In the rows, 128 means zero.
The same turns and mirrors carry the whole set onto itself and the rows of a family onto each other. Which other rows belong to the same family as each row named below? List them in the order they appear above.
These 28 rows form 7 families of 4 rows each.
zaput: [115 129 117 127 118 115 121 113 148 159 127 130 146  99 134 118 129 120
 128 153 114 143 175]
Tar: [155 120 147  85 134 166 152 145 128 131 139 113 129 117 142 114 106 100
 135 144 144 138 135]
gigaf: [134 100 123 106 161 125 161 118 129 156 140 114 136 110 148 103 126 129
 130 163 120 135 128]
Lidiz: [132 124 115 114 104 160 120 123 144 123 117 137 138 117 147 102 121  79
 126 127 134 140 171]
Misaf: [139 140 125 111 109 174 119 131 140 130 118 120 132 126 130 110 126  85
 136 144 137 135 172]
puro: [139 103 129  99 156 119 164 120 140 151 144 124 127  91 166 108 122 120
 134 162 123 132 136]
sidu: [141 137 127 113 123 174 116 125 145 129 112 135 145 122 138 106 111  84
 141 145 141 141 173]
goz: [129  93 115 102 159 124 161 125 142 157 145 124 133 103 151 112 129 120
 133 160 117 133 127]
nulov: [153 127 139  80 132 159 155 129 122 122 143 116 135 116 146 111 124 106
 141 137 132 126 125]
Pumo: [136  99 120  99 159 128 165 117 153 162 132 124 134  99 147 116 139 116
 138 153 111 132 132]
difod: [109 124 116 138 129 121 120 115 158 152 119 126 135 112 148 110 130 102
 144 152 112 131 181]
Tanu: [107 119 117 125 126 120 121 118 152 161 130 128 143  94 154 108 121 106
 138 163 104 126 177]
mige: [115 126 114 130 134 120 123 120 149 160 127 135 144 104 145 123 122 116
 132 159 103 139 182]
Vaz: [146 114 138  76 131 165 145 131 131 119 138 108 144 119 138 113 121 102
 130 136 146 130 133]
Pag: [118 129 111 130 139 116 124 125 143 168 123 133 133 104 148 113 121 120
 144 153 105 131 179]
dele: [150 124 132  75 136 158 161 129 121 131 129 116 122 118 140 110 118 105
 129 147 144 133 125]
pob: [133 138 113 115 116 160 111 133 130 123 117 125 140 124 140  92 104  97
 135 141 144 143 173]
Div: [124 115 118 112 167 132 171 118 136 154 136 132 127 109 139 109 119 119
 139 164 115 137 127]
tib: [106 123 110 131 134 119 120 118 148 158 128 127 132 108 145 127 117 108
 132 150 115 133 186]
Dera: [146 117 131  82 151 166 149 141 123 125 136 114 128 126 151 112 116 101
 145 133 136 116 136]
Tav: [123  96 114 104 149 118 165 128 141 158 135 121 127  99 150  97 128 121
 128 156 112 134 130]
ruk: [117 106 125 102 156 106 161 116 140 154 127 124 126 104 157 108 123 123
 136 156 120 127 134]
levu: [137 137 112 105 114 161 111 133 153 132 112 129 140 111 140 109 116  86
 144 132 135 139 180]
Neve: [139 142 120 113 115 167 115 128 139 127 116 129 145 113 138 100 106  89
 138 134 132 144 180]
deme: [148 117 134  81 135 166 149 137 124 126 144 114 135 115 143 106 114 100
 139 128 143 124 129]
pugo: [134 136 117 115 110 166 112 130 144 135 126 113 142 118 136 109 104  79
 143 147 129 145 175]
fedif: [129 118 135  82 140 167 147 125 116 125 149 118 133 129 136 111 123  91
 122 139 138 129 133]
duka: [118 131 115 137 123 118 138 122 151 151 119 146 132 101 148 126 119 117
 142 142 105 129 171]

Same family as dele: Misaf, difod, ruk
Same family as goz: mige, Neve, deme
Same family as nulov: sidu, tib, Tav
Same family as pugo: Tar, puro, Tanu
Same family as levu: gigaf, Vaz, Pag

The same turns and mirrors carry the whole set onto itself and the rows of a family onto each other. Which other rows belong to the same family as each row named below? List them in the order they appear above.
These 18 rows form 3 families of 6 rows each.
E: [ 96 100 129 126 128 123 142 138 143 123 111 153 142 137]
A: [120 103 119 134 112 101 128 129 140 122 122 148 154 137]
V: [117 147 119 102 147 146 128 145 115 114 118 129 115 117]
K: [142 150 114 106 140 131 118 143 118 119 143 117 119 127]
L: [108 100 130 123 120 113 144 139 131 137 110 151 139 154]
G: [125 146 119 108 152 135 137 146 109 131 115 125 107 131]
Z: [123 140 122 108 151 144 113 132 117 126 137 105 116 130]
C: [104  94 130 136 123 115 121 117 139 126 118 136 151 138]
W: [109  95 132 130 115 113 118 117 133 127 118 136 153 143]
Y: [141 149 113 113 148 128 123 143 120 125 142 115 115 128]
T: [104 101 132 111 109 123 133 138 133 121 112 154 148 145]
S: [129 147 122  94 133 139 126 145 102 122 118 128 115 133]
N: [126 140 123 108 150 141 114 133 114 130 137 104 115 134]
X: [126 141 123 105 147 143 111 132 113 126 138 105 117 133]
P: [109  94 131 136 122 109 123 118 134 133 117 134 149 145]
R: [120 103 118 137 116 100 131 130 140 125 122 146 152 137]
H: [136 149 113 111 147 134 120 143 124 117 143 117 118 121]
Q: [117 104 118 137 116 102 130 129 143 120 122 148 154 133]

Same family as L: E, V, G, T, S
Same family as C: K, W, Y, P, H

